One turning vector, and how many ticks it has turned
The counts run from 0 to 123.
[-24   6  -4  -4   0 -10   3 -28  11  -9  -8 -13  11  -3  -7  -6   1  -6
   8 -18   1  17  12  -3  36   6   6   1  -5 -17  -4 -16  -4  25 -19   1
   7  14  10 -11 -14  -3 -12  -5 -15  -7  22  -2 -25  -4  -8  15  20  -7
   1   5   2  18 -14  -5   6 -16 -10 -23   1 -12   7  -2  18   2 -13 -12
   3 -13   1 -10  -3  -5   2  20   9   3  17] -> 78
[-18   8  -5   2  -4  -4  -1 -16   3 -13  -6 -11   7   3  -6 -14   5  -7
   5   2 -20   9   2 -10  38   9   8  10  12 -27   6   7   9  24 -20   0
  16  11   3 -16   2  11  -6   2 -26   1   5  -2 -22  -8   2  12  14  -9
   8  -1  -7  33 -11  -4   4  -2 -11 -15  -3  -6   2 -10  29   6  -6 -15
  12  -6   6  10 -15   9   1  24  13  12  10] -> 112
[ -3  16  -1  -4   9  -3   5 -23   7   2 -11  -5   5  -3  -1 -22   6 -18
   5 -10  -2   3  14  -6  37   5  -7   2  15 -29   8  -1   7  21 -25  -6
   1   6  17 -18   3  12  -5  13 -13   4  17  -7 -18  -4 -11  12  26   7
 -11   1 -13  11  -8  -8  18 -14  -4 -26 -19  -6  -2   6  23   3 -13  -4
   5 -20   3 -10  -6  10   1  13   6   1  14] -> 47
[-23  -5  -9  -6  -2  -4  -4 -10  -1  -2  -4  -5   8   7 -10 -17  -3 -10
  17  -2 -11  20   4  -7  26  15   3  16  24 -28   4  14   0  27 -10   5
   9   5  -8  -3   4 -10   0   4 -21  -5   4  -5 -22  -1   5   8  26   7
  -1   8   1  26 -11  -5  -1  -7  -3 -13   4  18   7 -10  34  16  11 -12
  -5  -3  17  12  -9   0   3  20  15  13   8] -> 116
[ -4   5  -3  -2  -8  -2   5 -13   6 -16 -16   0   9   8  10  -9  -9  -9
  14 -12 -14   6   7  -5  40   3   5   5  13 -10   6   7  15  18 -21  13
  17   3   1   1  -1   6   3   1 -26 -12   0 -15 -21  -3  -8  13  18  -5
   6  19 -10  18   5  -9   3   2 -13 -11 -22  -7   0   4  25  20  -9  -3
  26   2  11   5  -8  15  -4  23  18  16   2] -> 7
[ -8   9 -10   0   2  -3  13 -14  18  -3  -8   4   5  -1   7 -12 -11   1
   9 -20  -2   2  21 -14  40   5  -1  10  22 -19   0  -4   9  21 -33   4
  -1   5  10   4   0  -4  -6   6 -17  -8   6 -12 -19   5 -15  15  23   3
  -3  15 -10   3   3  -5   9  -6  -3 -20 -29  -6   9  -1  30  12 -14 -10
  14 -12  15   2  -8  13  -1   6   4   4   0] -> 95
[-23   8   0   4   1 -14   4 -26  10  -5 -12 -15  11   0  -6  -7   5  -9
   8 -20  -3  17  12  -8  37   9   6   4  -2 -15   3 -14   1  24 -17  -4
  14  10  13 -10 -16  -3  -8 -10 -12  -3  21   3 -28  -4  -4  13  18  -6
   0   3   0  24 -12  -2   8 -16 -13 -24  -1 -16   5  -2  18   3 -12 -13
   6 -14   3 -10  -2  -3   1  23   8  -1  19] -> 79
[-23  -7  -2  -3  -2 -10   8 -16  -4  -1 -18  -5   4  13  -9 -15   1 -11
  14 -14  -3   5  21  -9  39  14   0  22  11 -21   4   3   9  17 -14   4
  13  -6  -5  -5   8  -5   0   0 -25  -3  14  -9 -21   3  -1  10  12  10
   4  11   3  14  -6   4   6   8  -5 -12 -14   9  16 -19  29   9   5 -10
   5 -12  10   4 -19  11 -16  18  12   9  10] -> 120
[-14   3  -3  -6   1 -21   6 -11   7  -5 -15  -9   6  16  -8  -5  -2  -2
   3 -23 -13  10   7 -10  24  12   2  18  22  -8  18  -4   1  25 -23   6
   6   4   6  -9   0  -6  -3 -15 -11  -1  14   0 -28   0 -17  17  14  -3
   6  13  -2  24   3   1   4  16 -14 -17 -17  -3  25   1  32  15  -7 -25
   8 -11  14   1   0   2  -3  15  -2   0   8] -> 87
[-16   0   2   4  -6  -1   4 -15   3  -4 -18  -2   8  15  -3 -20  -1 -16
  16  -8  -9   7  15  -4  35  13   6  13  17 -22   0   5  18  20 -18   6
  19 -10  -6   4   2   0   5   0 -26  -2   6 -18 -13   4  -2  12  22   7
  -4  10  -6  18 -12  -1   0   0 -10 -11 -16   4   3  -6  26  16   1  -8
  10   1  15   6  -8  15  -9  23  23  14   6] -> 64
[ -7   4  -7 -18   2 -14  -3 -20   2 -10 -14  -4   9  11  -5  -9   5 -14
   7  -4 -14   9   4  -3  29   5  -2   4   9 -22  15   2  -1  23 -19   8
   4  10  -1 -32   6  14  -6   0 -22   4  11  -4 -31 -12 -10  20  15  -7
   5   7 -14  16  -1  -3   9   5 -10 -12 -10   3   6   2  27   4 -17 -13
   4 -18   2  -1  -5   4  -1  14  14  19  14] -> 54
[-22   0  -8 -15   3  -9   3 -21   0  -8  -9 -10  14  -6  -2 -13  -5 -10
  19 -19  13  27  11   5  36   7   2   0  -6 -10  -5  -3   3  15 -12  -1
  10  20   9  -8  -8  -6   4   2 -20 -27  27 -10 -24  -6  -3  11  28   4
  -4  13   7  15  -3  -6   8 -16  -8 -22   6  -2  -1   4  19   8  -1   2
   5  -2  -3  -9  -5 -10   4  20   6   5  19] -> 75
[-14   6   5   3   2 -14   3 -16   5   0 -11 -15   9   5  -7 -12  11 -16
  14 -24 -10  24   4  -6  30  14   6   5  12 -15  16  -1   3  24 -15  -5
  16  11  17  -6 -11  -4   2  -9  -4  -5  15   3 -30  -9  -4  12  21  -1
  -7   0  -2  32 -13  -5   4 -10 -15 -24  -1  -8   5   6  16  11  -5  -8
   6  -4  10 -11  -2  -2   4  24   4  -4  21] -> 81
[-28  -7 -10  -5   0  -6   1 -16   2  -3  -8  -3   5  12 -13 -16  -3  -5
  12  -7  -8  10  16  -7  27  15   1  18  18 -27   3   3  -3  25 -13   9
   8   2 -12  -6   6  -9  -6   0 -24   1  11  -4 -21   4  -1  10  21   8
   3  10   1  15  -9   1   1   1  -2 -12  -3  13  13 -17  36  12   7 -19
  -5 -12  13  10 -16   4  -6  17  13  15   8] -> 118
[-26  -7  -8 -13   3  -4   1 -22  -3  -3 -10  -2  10   9  -1 -19  -5 -11
  15 -12   5  14  19   6  27   9  -2   8  10 -14  -7  -6   2  22  -8  14
   8  -1  -9   0   1 -14   0   6 -29  -9  19 -17 -15  12  -7   7  30  17
  -6  21   2   5  -1  -1   5  -8  -2 -13  -2  15   3   1  28  16   7  -5
  -4  -2   8  -1  -6   0  -8  19  17  17  11] -> 68
[-11   0 -10 -13  -4  -9   3 -16  11 -16 -15   3  11  15   9  -7 -10  -5
  10 -15 -14   6   8  -5  34   3   3   5  12 -12   9   2   1  23 -21  20
   9   2  -7  -9  -1   4  -4  -4 -24  -5   4 -11 -26  -3 -17  17  19  -8
  10  19 -12  12   8  -9   2   8  -9  -8 -19   0   5   4  29  15 -15 -14
  17  -8  10   5  -4   9  -4  16  16  22   1] -> 5
[ -2   7  -5 -17  10  -8  -4 -19  -4   3  -8  -2   7   2   1 -23   9 -25
  16 -12  -6  20   2  -1  24   7  -3   0  18 -27  17  10   1  26 -15   0
   0  11   9 -23   7   9   3  11 -12  -3  13  -3 -27 -15  -7  12  29   5
 -11   5 -14  16  -2 -13  14 -11  -6 -23  -4  12  -5  16  23   7  -5  -3
  -4  -9  -1 -11  -1  -1   9  15   8   8  17] -> 50
[-17   2  -8 -10   4 -20   1 -14   8  -8 -13  -7   9  16 -11  -4   0  -2
   2 -22 -14  13   9  -8  20   9   3  13  23  -9  17  -8  -5  29 -19   7
   3   7   5 -12  -6  -8  -7 -11 -10   0  15   1 -30   1 -17  14  18  -2
   4  11  -4  21  -2  -2   4   9 -13 -17 -12   3  24   3  30  12  -9 -25
   0 -14  13  -1   0  -4   1  17   0   2   9] -> 86
[  0   7  -3   4   3   1  12 -13   9   3  -8   6   4  -2  12 -21  -5 -10
  14 -24  -1   8  17 -11  40   6  -5   6  26 -20  10   5  12  21 -27  -2
   6   5  14   5   2   1   1  14 -12 -10   5 -12 -18  -1 -10  12  28   6
  -8  11 -10   7   4  -9  11 -13  -2 -22 -27  -2   0   9  22  15  -7   3
  12  -3  12  -6  -9  17  -4  12   6   3   4] -> 97
[-20  -6   2  -5  -2  -1   0 -15  -4   0 -14  -2   9  13  -1 -22  -4 -20
  20 -13  -5  15  16   3  30  11   3  13  19 -19  -1   5  13  21 -10   5
  16  -4  -7   8   3  -9   9   7 -24 -12  11 -19 -11   7  -2   5  31  15
  -8  15   1  14  -8  -1   4  -8  -4 -13  -7  15  -1   2  26  18  13  -3
   3   6  14   1  -7   9  -4  23  21  15   9] -> 66
[-18   0   1   3  -9  -3   2 -15   9  -7 -17   0   7  12  -2 -12  -5 -11
  12  -5 -15   4  14  -1  36  10   6  14  13 -23  -2   4  12  22 -19   8
  17  -8  -8   4   1   0  -1  -3 -28   3   3 -14 -16   4  -4  12  23   1
  -1  11  -5  19 -12  -2   0  -4  -7 -10 -17  -1   3  -8  29  13  -2 -11
   9  -3  15   8 -11  13  -7  22  24  16   3] -> 63
[-17   9   5   6  -1 -11   5 -23   7  -5 -12 -14   9   4  -4 -10   6 -14
  10 -21  -5  19   8  -6  33  13   7   6   4 -16  11  -9   5  24 -17  -5
  17  11  16  -6 -13  -1  -5  -9  -8  -3  16   4 -27  -9  -4  13  18  -2
  -2   0  -1  31 -14  -3   7 -12 -13 -24  -3 -12   6   4  14   6 -10 -10
   9  -8   5 -10  -2  -2   3  23   5  -3  18] -> 80
[-25  -3 -13 -14   8  -5  -1 -25  -8  -4   2 -15   9  -2 -10 -16   0  -4
  13 -10   4  23  11   0  34   4  -7   3   9 -10   2  -4  -3  23  -6   7
   4  19   0 -17  -1 -10  -8  14 -28 -19  24  -9 -21   2  -2  11  16   8
  -3  14   3  21   2  -1  15  -8  -2 -19   8  13  -1  -2  28  14   4  -5
  -6  -3  -2  -5 -11  -5  -4  17   3   9  18] -> 19
[-20   4   6   2  -3 -13   9 -13   8   5 -15  -6  10   9   2 -10   3 -12
  13 -25 -13   9  12 -14  31  15   5  18  18 -24  16   3  -1  22 -20   3
  17  -3   7  -1   0  -5  -5 -10  -5   2   5   7 -32  -3   0   6  19   1
   4   7   3  22  -9  -6  -4   3 -10 -20  -8  -1  20  -9  24  13   2 -15
  12 -11  12   4 -11   6  -5  22   1   1  11] -> 31
[-21   8  -3   3   5   3   4 -25  -2  -4  -5 -10   5   2   3 -20  -1  -7
   3  -6  -9   6  23  -7  41   3  -5   6  14 -12  -2  -9   9  25 -13  10
  17   2   4  -4  -4  -3 -10  16 -30  -1  15 -15  -8  12  -7   9  17   6
  -6  14  -5  23  -3  -1  13 -11  -4 -18 -14  -3  -6  -3  27  13   1  -9
   6  -3   7  -2 -17  15 -11  23  12  10  11] -> 14
[ -8   4   0  -4  -1 -18   7  -8   1  -6 -17  -6   7  15  -5  -7   0  -4
   9 -25 -11   8   6 -11  29  11   3  19  24  -8  19   2   9  22 -20   2
   9   8  10  -4   2  -7   2 -14 -12  -9  10  -4 -25  -1 -13  13  14   0
   4  11  -2  25   3   1   5  17 -14 -19 -22  -1  24   2  31  16  -7 -19
  13  -9  14   0  -1   5  -2  15   1  -2   6] -> 88
[-25  -2  -9  -5   0 -10   3 -16   8  -4  -3  -9  11  -1  -3  -6  -5  -7
  20 -18   0  27   4  -9  30  17   8  11  10 -25   7   6 -12  25 -14   2
   6  15   2  -6  -5 -12  -7  -6  -8 -12   8  10 -38 -12   3  11  24  -3
   4   5   7  20  -9 -10  -4 -14  -7 -21  11   0  11  -7  24   9   0  -9
   3  -9  10   6  -7  -9   6  18   4   7  10] -> 27
[ -9   6 -11 -12   9   0   3 -23   3   2   0   2   9  -5  12 -23  -4 -11
  15 -19   3  13  16  -4  31   0  -9  -3  24 -20   9   1  -5  25 -15   9
  -3  10   6  -7   1  -3  -6  20 -15  -8   8  -8 -22   1 -10   8  31  11
 -10  18 -11   3   8 -16  11 -18   3 -21 -13  10  -5  17  28  15  -3   3
   0  -7   4  -7  -5   8   3  12   7  12   9] -> 100
[-20  -3  -4   0  -3  -1  -2 -10  -3  -4  -7  -6   6   5  -8 -19   0 -13
  17  -1 -15  21   1  -7  29  18   6  15  22 -27   8  18   7  24 -13   2
  13   7   0  -4   5  -7   5   4 -20  -7   5  -4 -21  -5   5   8  22   2
   0   4  -3  31 -11  -9   0  -7  -5 -15   5  12   3 -10  31  15   9  -9
   1   2  14  10 -10   3   4  23  15  13   8] -> 115
[ -4   9  -6 -12   5  -6   3 -27  -1  -6  -7  -7   6   5  10 -18   7 -14
   7 -12 -10   6  10  -7  41  -2  -9  -1  11 -13  17   1   4  19 -14  11
  10  10  10 -24   4  16  -7  16 -22  -2  13  -7 -24  -5 -10  12  14  -1
   0  14 -12  18   8  -9  20  -2  -7 -20 -13  -1  -6   8  22  10  -8  -3
  12 -11  -6 -10 -14  15  -8  20   2  11  14] -> 104
[ -4  -1  -5 -13  -7 -11  -5 -13  -1 -14 -19  -2   9  14  -2 -11  -2 -17
  20  -8 -17  15  -5  -3  31  10   8   9  11 -24  14  20  13  18 -16   1
  10  11  -2 -15   6  11  11  -7 -21 -10   5  -9 -28 -18  -4  15  22  -6
   6   6 -12  23  -1  -9   4   6 -13 -13  -8   4   0   3  25  14  -7  -4
  15  -1   6   6  -5   7   5  20  17  16  10] -> 57
[-28  -1  -9  -2   0 -12   4 -18  14  -5  -4  -5  14  -2  -4  -4  -4  -3
  15 -17  -4  20   6 -10  30  14   9   9  12 -26   7  -1 -13  26 -16   4
   5  10   1  -5  -8  -9 -11  -8 -10  -6   6   9 -38 -10   0  13  22  -5
   6   7   5  19 -10  -7  -5 -10  -4 -19   6   0  18 -11  24   7  -4 -15
   3 -15  11   8  -9  -7   2  18   4   8  11] -> 28
[ -7   3  -7  -6  -7  -9   5 -16   6 -16 -17   1  10  12  10  -8 -10  -8
  11 -13 -14   4   8  -6  37   2   4   9  12 -11   7   2   7  20 -23  14
  13   1  -2  -3  -1   6   0  -2 -28  -7   3 -14 -22  -3 -14  13  16  -7
   8  19 -10  14   5  -9   4   7 -12  -9 -22  -6   4   3  25  17 -11 -10
  24  -5  10   6  -7  15  -5  18  18  18   3] -> 6
[-21  -1  -8  -4  -2 -11   2 -16   4  -8  -6  -8  12  -5  -5  -7  -3 -10
  24 -19  -2  29   1  -8  34  16   8   9   7 -23   9   8  -4  22 -12   0
   8  18   6  -4  -4  -6  -1  -6  -8 -20  11   6 -38 -15   5  11  20  -6
   4   3   8  22  -7  -8   0 -13  -7 -22  13   2   8  -7  19  10   1  -5
   8  -4   3   4  -9  -7  10  19   5   3  14] -> 26
[-17   7 -17 -17   5  -3  -6 -18   3 -17   0  -9  10  -4   2  -9  -4  -1
  11   1 -13  15  -5  -4  32   5   1  -2  11 -19   4   9  -5  29 -13  11
   4  19   1 -25   2   8  -6   5 -25 -11   9  -2 -29 -10  -6  12  21 -10
   6   8  -8  25  -1 -17   7  -7  -7 -13   7   1   1  -2  31   8  -6 -10
   6  -6  -2   6  -9  -2   9  23  10  20  11] -> 109
